The rows of T fall into a few groups, and each row is roughly a mix of its group's hidden directions.
T, 152 rows:
[[-37  26 -70  30   8  21  43  12 -21   2 -22 -11  24 -27 -51]
 [ -1 -37  25 -34 -20   0 -30 -46   8  25 -47 -19 -19  13  70]
 [ -9 -19 -59  34 -15   9  41 -40 -14   3 -67  12 -22  36  -7]
 [  9  23  15   7  16  12  -6  35  12 -30  87   5   5 -27 -58]
 [-27 -28 -16 -25 -25  -2   2 -45   0  35 -80  -7 -12  11  48]
 [ -1 -36 -48  27 -18   2  16 -42 -17   4 -79 -18 -15   3  40]
 [ -8  38  66 -38  -8 -19 -26  31  22  32  31  40  20  16  35]
 [ 36  30  17  36   1 -12  54  42   7 -14  12  53   1  33 -49]
 [ 36 -23 -35  64 -18  17  55 -13 -24 -30 -16  -1 -21  24 -39]
 [-16  67 -18  17  15   5  35  51 -19  13  13  37  44  25 -36]
 [ 28 -50  44  -6 -38  -9  16 -45  18  14 -46   6 -48  30  19]
 [ -2  38 -47  36  20  34  37  41 -22 -21  16 -14  36 -28 -48]
 [-30  27  18 -29  25 -22 -53  33   4   4  60 -15  29 -53   5]
 [-18  10  59 -52 -10  10 -20  23  -7  30  39 -46  29 -45  -8]
 [ 15  15 -31  35  13  14  35  32 -23 -36  46  -5  15  -9 -76]
 [ 25  32  67 -23  12 -25 -20  50  21  -2  55  34  16   9   7]
 [-26  56 -46  51   5  34  11  25 -16  -9  50  26  27   2 -26]
 [  2 -16 -75  48 -12  20  48 -24 -26 -21 -34   2 -11  18 -31]
 [-24  44   3  -4  22 -15 -37  48   1  -3  68   6  38 -46   1]
 [-12 -36 -43  19  -9  35   4 -34 -15 -10 -24 -69  -8 -59  -6]
 [-28 -32   8 -32 -21 -19   9 -41  -2  46 -82 -20 -15   0  20]
 [ 56 -39  37  -2  15 -43  -7 -13  34 -22 -39  21 -44  23  31]
 [ 14   9  34 -24  34 -15 -55  30  16 -27  75 -12   9 -32   2]
 [ -1 -64 -32   3 -24  26  -9 -60  -9 -13 -27 -52 -30 -21  17]
 [ 44 -24 -25  66 -16  15  54 -10 -23 -33 -11  -2 -22  24 -39]
 [-11 -31 -49  26 -17  -4  12 -41 -17  11 -80 -14 -13   2  44]
 [ 26 -37  41 -40  37 -27 -49  -3  15 -17   4 -53 -14 -41  15]
 [ 61   1   3  53   3   8  49  21   6 -42  12  34 -17  34 -38]
 [-36 -15   3 -33 -17  -4 -35 -41  -7  45 -49 -20   1   7  67]
 [-26  14  -4  -4  25  -4   6  17 -21  30 -53 -65  31 -64  -3]
 [-25  47 -49  27   0  14  46  26 -19   2  10  40  26  27 -53]
 [ 15  19 -38  43  16  26   9  25 -12 -48  68   5  10  -8 -50]
 [ 45 -18  44 -27  40 -27 -31  24  44 -41  32  -7 -19 -37  -7]
 [ 24 -27 -47  20   9  -9 -15 -29   7 -27 -52  19 -18  31  70]
 [-28  -2  51 -63  -6  13 -56 -16  11  31  31 -31   4 -14  32]
 [  6  64 -16  47  24   0  40  56  -1  -4  -2  42  32   7 -24]
 [-24  29  -1  29 -43  37  68   5 -23  36  -7   6  14  10 -55]
 [ 11 -32  57 -43 -19 -26 -18 -28  31  26 -40  10 -29  18  50]
 [-44  38 -12  -1   5   4 -29  26  -9   1  84   0  28 -39 -25]
 [ -9  26 -60  36   2  47  35  19 -22 -27  34  -6  24 -12 -52]
 [ 56  15  16  52  -3  24  32  33  -2 -40  53  22  -1  17 -33]
 [-56  19 -13 -20   9 -13 -45  14 -14   9  64 -23  26 -53 -16]
 [ 10 -31 -36  47  -7  10  26 -33 -13   0 -79 -36 -18 -19  21]
 [-23 -30   5 -31 -15  -1 -32 -46  -7  35 -53 -33  -8   4  65]
 [-68  25 -13 -28  -7 -37 -30  -3 -18  56 -24  12  29  -1  43]
 [-20   1   2 -40  49 -33 -73   8  17 -17  49 -13   2 -35   7]
 [-28  29 -71  37   6  29  45  14 -23  -7  -9  -2  24 -16 -51]
 [-32   8   1 -19 -20 -26   0 -15 -11  54 -70  19  12  31  56]
 [ 40  -8 -68  41  20  10  44   8 -16 -45 -42   7   4  24 -10]
 [-33 -20  41 -55 -14  -7 -49 -34  -1  44 -11 -34  -2  -7  46]
 [ 21  27 -36  42  31   1  12  38  -2 -50  55  26   8   0 -48]
 [  6 -19  65 -41 -12 -51 -27 -16  23  24   0  35 -29  38  24]
 [-40   7  45 -62  -6   0 -57 -11   6  42  24 -21  12  -9  36]
 [ -2  33  -9  53  18 -38  45  24  15  17 -68  40  -3  -8 -14]
 [ 31  -7  47 -19  -3 -31 -20   1  35   8 -31  40 -14  29  74]
 [ 14 -48  -1 -33   8 -14  -6 -34   3   6 -83 -34 -18   4  42]
 [ 48 -27  30   2   5  34 -32   3  -1 -35  38 -63   0 -40  30]
 [ 10 -65  29 -12 -11 -18 -25 -45  20  -3 -20 -42 -45 -45  16]
 [  9  -3  73 -34  26 -51 -36  19  34  16  -7 -11  -8 -42  20]
 [-42  54 -14  16  -5  -1  -6  39 -17   9  72  24  37 -19 -29]
 [ 11  27 -54  61  10  32  50  20 -31  -8 -43 -12  26   1 -11]
 [ -9   2 -66  38 -15  19  48 -10 -27 -19   7  24  -2  34 -59]
 [ 10   5  58 -49  33 -27 -52  27  34  -6  41  -7   2 -31  15]
 [  1  19  39 -42  31 -19 -36  37  22 -16  74   6  10 -21 -30]
 [ 31 -16  77 -26  17 -40 -42   9  34   2   1  -9 -18 -24  41]
 [ -3 -44 -10 -37  -4   7 -44 -40 -10   3 -32 -51  -3  -7  67]
 [ 32 -39  -3  13  23 -46  15 -26  25 -21 -54  28 -55  32 -17]
 [  5   6 -69  58  14  29  33   7 -26 -36   8 -18   8 -17 -47]
 [ -3  26 -44  27  15  48  20  31 -22 -27  32 -36  34 -41 -41]
 [-28   4  58 -64  -7  -3 -48 -14  15  45   2  -8   3   8  45]
 [ -9 -16  55 -51 -15  -7 -46 -12   9  32  -7 -31   5 -23  65]
 [ 15  22  22 -11  28   3  -7  41   8 -30  81   2  11 -16 -59]
 [ 32   6 -15  11  32   4  14  38  -3 -53  57  -9   8 -21 -67]
 [ 11  54 -26  45  21   7  40  51   3 -20  19  44  25   8 -37]
 [-25  28 -67  35   1  41  42  12 -37  -1 -12 -20  32 -10 -39]
 [-25 -23  -5 -44  36 -57 -54 -25  29   7 -36   7 -24  -9  36]
 [ -7 -32 -48  18 -34   7  43 -45 -20   9 -61  10 -21  42  -4]
 [ -3  46 -21  30  19   0  23  52  -6 -23  53  24  26 -16 -59]
 [-29  19  13 -29  33 -29 -61  24   7  -2  59 -15  19 -52   4]
 [ 10   6  -1 -14  47 -13 -56  24   8 -42  77 -13   7 -29 -10]
 [ 27  21 -42  60   3  -1  57  25   1 -27 -20  49   0  22 -26]
 [ 59   6  18  32  21  -2  25  37  10 -50  46  21 -10  12 -50]
 [ 12   4  71 -38  -9 -22 -13  14  24   2  66  33 -14  23 -33]
 [-32  59  -8 -26  31 -11 -37  49   2   8  40  24  49 -10  23]
 [ 10 -23  74 -37   5 -50 -39  -9  31  21 -12  -1 -25 -12  37]
 [ 24  -8 -43  51 -12  21  60 -16 -10 -19 -35  25 -19  45 -33]
 [  6  -5  60  -5 -53  11   6 -15   8  48 -37   5  -3  14  67]
 [-44 -17 -15 -37  -6  19 -54 -29 -14  16  11 -58  13 -42  39]
 [-14  -2  55 -43 -24  13 -27 -28  13  49 -25   2  -6  31  61]
 [ 31 -18 -64  54  13  -7  48   3 -11 -42 -43   7 -11   1 -24]
 [ 26 -10 -78  34  23  24  23  11 -26 -58   4 -24  14  -9 -26]
 [  4  12 -68  46   6  59  26   9 -25 -32   5 -33  23 -25 -15]
 [ 25 -52  -6 -17  19 -11   6 -13  -7 -15 -56 -71 -10 -48  -4]
 [ 66 -22 -10  66  -4   6  47   4  -5 -45 -11   9 -24  19 -23]
 [  9  17  49   6 -17  24  39  24  -9   9  50 -13   5  -8 -82]
 [ 35   6 -63  49  22  12  44  25  -6 -55  -3  14   6   3 -35]
 [ 38  -2 -11  49  -8  10  44   9  -8 -38  38  30 -18  32 -63]
 [ -1  46 -48  46  18  20  46  42 -11 -19   9  21  28  -6 -48]
 [-48  19 -58  11 -20   0  40 -18 -17  23 -22  46   2  44 -38]
 [-41  -9  20 -43 -11  18 -65 -35  -3  31  20 -37   2 -12  50]
 [ -6  -6 -73  49   6  29  35  -9 -29 -30  -2 -24  -1 -13 -54]
 [-45  26 -63  16 -12   6  46  -5 -22  16 -20  36  11  33 -48]
 [ -7   0  56 -39   4  16 -47   1  16   1  78 -28  -4 -28 -16]
 [ 20 -50  43 -31  -1 -10 -49 -30  20  -6  -4 -41 -27 -31  49]
 [ 18 -11 -48  60   8  26  33  -1 -33 -35  10 -37  -2 -17 -55]
 [ 38  25  77  12 -14  -3  33  47  14   4  40  19   5  -5 -39]
 [  6  27  27 -14  36 -22 -32  47  17 -23  75   5  15 -34 -26]
 [ 15   4  23  -6  47  -3 -49  24  24 -19  12 -45   8 -70  33]
 [-19  44 -52  33   2  21  48  28 -22  -4  13  28  28  19 -56]
 [-60  40  15 -55   6  -6 -45  12   6  44  19   7  35  -9  31]
 [ 33   5  87 -19 -25 -21  43  37  16  30 -24   5   6 -11 -11]
 [-40  29  56 -55   2 -25 -44   9  10  47  30  15  15   7  18]
 [ 30  37  30  21   5 -15  42  47  11  -8  27  56   4  32 -49]
 [  0 -62 -36 -24 -11  -7  30 -46   0  -9 -62 -25 -33  -3 -28]
 [-14   3 -74  26 -22  61  27 -20 -45  -9  -4 -19  21  27  -6]
 [ 14 -53  23 -28 -11  13 -49 -40   7  -9   3 -52 -22 -24  53]
 [ 19 -46  31 -39   2   2 -39 -26 -11   5 -23 -70  -4 -19  48]
 [  1  58  21  27  -9  19  10  54   0   0  70  29  35 -11 -16]
 [-20 -37 -50  15  -1 -13  16 -57  -7   7 -70   1 -37  27  -9]
 [-32  26  68 -47 -19  -4 -36   0  12  54  24  15  10  18  30]
 [ 17  35  58   0  -7 -21  27  27  26  25  -5  68  -4  50  -7]
 [-10  23  64 -51  15 -22 -51  26  22  25  28   1  19 -18  38]
 [ 36  35  20  26  43   5   8  64   5 -25  19 -24  30 -53 -17]
 [-41  42  -9  -8 -19  40  -3  30 -29  23  50 -26  55 -34  -8]
 [  5  -8 -78  58   2  24  40 -11 -29 -27 -32 -14   1   0 -22]
 [-46  15 -37  -3  -5  20  11  -4 -29   1  57  -8  10   2 -82]
 [  4  20  66 -17 -40   9  57  34  -5  46 -16  -6  23 -14 -30]
 [-22  32 -62  39   7  32  48  20 -33  -1 -15 -13  31 -12 -46]
 [-12 -33  30 -50  -5   7 -42 -25 -17  24 -12 -71   6 -26  38]
 [-12   5   6  12 -50  15  60 -16  -7  47 -71  17   0  26   7]
 [  4  36 -30  36  18   9  25  45 -11 -31  55  18  22 -10 -61]
 [ 16   0 -14  47  29  -5  28  25  11 -23 -24 -36  -3 -79 -39]
 [-29  -2  -1 -50  45 -44 -70   7  14  -4  22 -16   8 -41  21]
 [ -7 -37  13 -35 -24  11 -30 -44  -4  25 -44 -35  -8   4  71]
 [ -6 -49 -42  13 -16  13  16 -57  -2   1 -70 -27 -34  -3  12]
 [ 56 -32  18  15  18 -38  12 -11  33 -30 -39  37 -48  36   5]
 [ 46 -31 -63  32  19  16  34  -5 -23 -50 -40 -23  -3  16 -10]
 [  2  30 -54  58  11  30  51  22 -29  -7 -38 -15  29 -10 -21]
 [ 14  28 -50  53  11   3  46  40  -4 -37  17  33  15  -9 -46]
 [-47  46 -26  21  -7   3  -8  32 -18   5  71  14  35 -34 -28]
 [-11 -51 -12 -44  11 -12 -43 -50  -1   3 -43 -41 -20  -4  45]
 [-29  35 -17   6 -10  13  18  18 -22   1  69  29  17  26 -69]
 [  2  -1  70 -57   8 -28 -48   7  33  22   8   3  -3 -10  46]
 [ -2  -6  71 -59   4 -27 -46   1  33  25   3   1  -6 -10  45]
 [-40 -28 -57 -27  -5  10  19 -31  -9  12 -65 -41   0 -34 -14]
 [-18  56  -4  -8  32  -4 -28  55 -11  -5  63   9  48 -15  -7]
 [ -4 -51  39 -39 -13 -23 -32 -44   1  27 -38 -42 -24  -9  38]
 [-34  45 -54   9  35  17 -10  37 -20 -13  35 -15  45 -38 -24]
 [-31 -35   0 -23 -29  16 -32 -50  -6  31 -32 -47  -8 -28  54]
 [  7 -11 -73  46   5  25  19   4 -22 -47  20 -29   9 -41 -31]
 [ 53 -20 -30  51  14  -6  52   8   1 -49 -24  11 -23   8 -44]
 [ -2 -18  63 -56  -4 -37 -51 -11  33  12  31  18 -22   5  28]]
Here is one row from each group, named. Which group is each of the other rows in?
[ 12  35  25  31  -2 -35  25  25  26   6   7  84 -14  40 -15] -> <104>
[-61 -11 -61  -4   1  -4  19 -34 -27  24 -41 -26  -4 -11 -49] -> <56>
[ -2 -35 -61  33 -13   1  18 -37 -24  -3 -73 -22 -10   0  31] -> <47>
[ 34 -40 -41  39  19   7  22 -12 -26 -49  -5 -47 -17 -16 -50] -> <110>

[ 34  -1 -49  62   8  -8  57  17  -9 -39 -22  25  -7   9 -38] -> <47>
[-48  19 -66  12   7  17  36   5 -27  11 -24 -23  24 -32 -54] -> <104>
[ 25 -21  10  -5  13  40 -21  -1  10 -45  69 -45 -13 -39 -36] -> <47>
[-62  11 -14  -8 -33   1  35 -24 -12  63 -62   2   5   1 -16] -> <56>
[-44  11  34 -19 -15  -4 -37   5   0  22  75 -23   9 -54 -24] -> <47>
[ 14 -50  12 -10 -35  16   8 -50 -13  19 -63 -35 -21  19  42] -> <56>
[-47  48 -14 -28  31   5 -32  38  -8  14  36 -18  50 -44  -1] -> <110>
[ 20  20  25   4  49  -2 -39  43  15 -28  47 -32  17 -60   2] -> <110>
[ 22 -35  58 -43 -14 -17 -51 -26  17   4  16  -1 -23  22  56] -> <104>
[ 18 -15   3   6  19  -2 -24  -8  15   1 -66 -35   0 -39  80] -> <110>
[-23  -6 -75  16 -23  57  16 -22 -20 -28  42  -5   4   2 -38] -> <104>
[ 19  -2 -53  26  24  23  11  23  -9 -58  44 -23  10 -38 -48] -> <47>
[-34 -45   5 -69 -29 -17   1 -51  11  29 -33   0 -30  20 -16] -> <110>
[ 18  38  45 -17  34 -22 -38  55  11 -10  57  14  30 -10  19] -> <110>
